In the data rows, the value 128 means zero.
Here are some points:
[145  98 146 130 149 146 168 122]
[158 195  74  81 105  52 183 151]
[ 76 101 172 136 150 125 125 116]
[102 126 148 132 144 122 110 121]
[157 198  32  81 123  55 184 157]
[123  99 169 154 138 173 115 144]
[130 136 120 115 110  99 149 147]
[158 183  89  84 109  68 180 135]
[131  99 103 130 133 100 159 111]
[ 82 110 149 159 120 137 102 149]
[ 87 114 132 148 125 128  77 133]
[170  96 124 123 133 128 100 110]
[139 136 168 146 136 124 136 109]
[156  65 161 183 147 135 178 164]
[169 145 141 183 117 192 120  95]
[132 157 143 167 111 171 137 117]
[153 170  74 105 115  48 156 143]
[156 154 133  92 135 130 152 120]
[155 158 116 128 110  89 175 122]
[159 246  29  68 108  29 214 101]
[116 110 154 148 126 157 100 105]
[169 146 107 109 121  81 186 104]
[112 124 152 107  80 112 164 148]
[101  85 138  96 137 158 102 109]
[124 116 149 118 131 167 131 128]
[156 208  88  77  97  35 177 169]
[133 142 116 143 119 164  93 141]
[130 124 168 172  99 196 151 133]
[ 94 127 146 130 142 102 146 127]
Here are 12 more points, each followed by its number:
[157 143 109 183 128 163 113 135] 0
[144 155  98 134 125 109  99 153] 1
[122 141 121 124 129 133 149 132] 2
[102 124 172 114 163 142 103 144] 3
[146 139 129 128 112  96 163 129] 4
[ 71 160  90 106 124 154  72 140] 5
[205 113 112 126 121 128 102 106] 6
[125 197  58  64  78  49 186 108] 7
[130 145 113 135  91 148  87 135] 8
[145 129 128 138 112 101 174 135] 9
[165 176  89  97 125  70 158 148] 10
[ 58  31 183 139 183 174  87 121] 11
Which of these numbered points is nearest to each point below, ignoring the direction in which the first points spread most? Its number follows each.
[ 54 170  88 127 162 139  45 114] > 5
[148 107 140 136 136 155 100 138] > 10
[ 87 114 161 118 142  95 139 153] > 3
[ 96  58 136 141 151 112 136 124] > 11
[135 139 117 145 116 128  87 151] > 1
[177 134 123 139 121 148  92 104] > 6
[143 152 137 137  88 151  95 140] > 8
[201 153 108 116 110 162 178  92] > 6
[ 58 139 128 131 138 154  81 140] > 5
[119 219  37  44  67  37 193  91] > 7
[ 84 148  59 119 107 145  64 128] > 5
[133 153 103 143 129 136  60 157] > 1
[139 140  79 148 127 178 116 125] > 0
[109 126 126 117 142 156 125 121] > 2
[105  98 142 118 156 143 103 120] > 3
[101  62 161 144 145 110 112 124] > 11
[130 119 138 123 122 107 145 117] > 4
[103 165 114 155 115 168  90 120] > 8
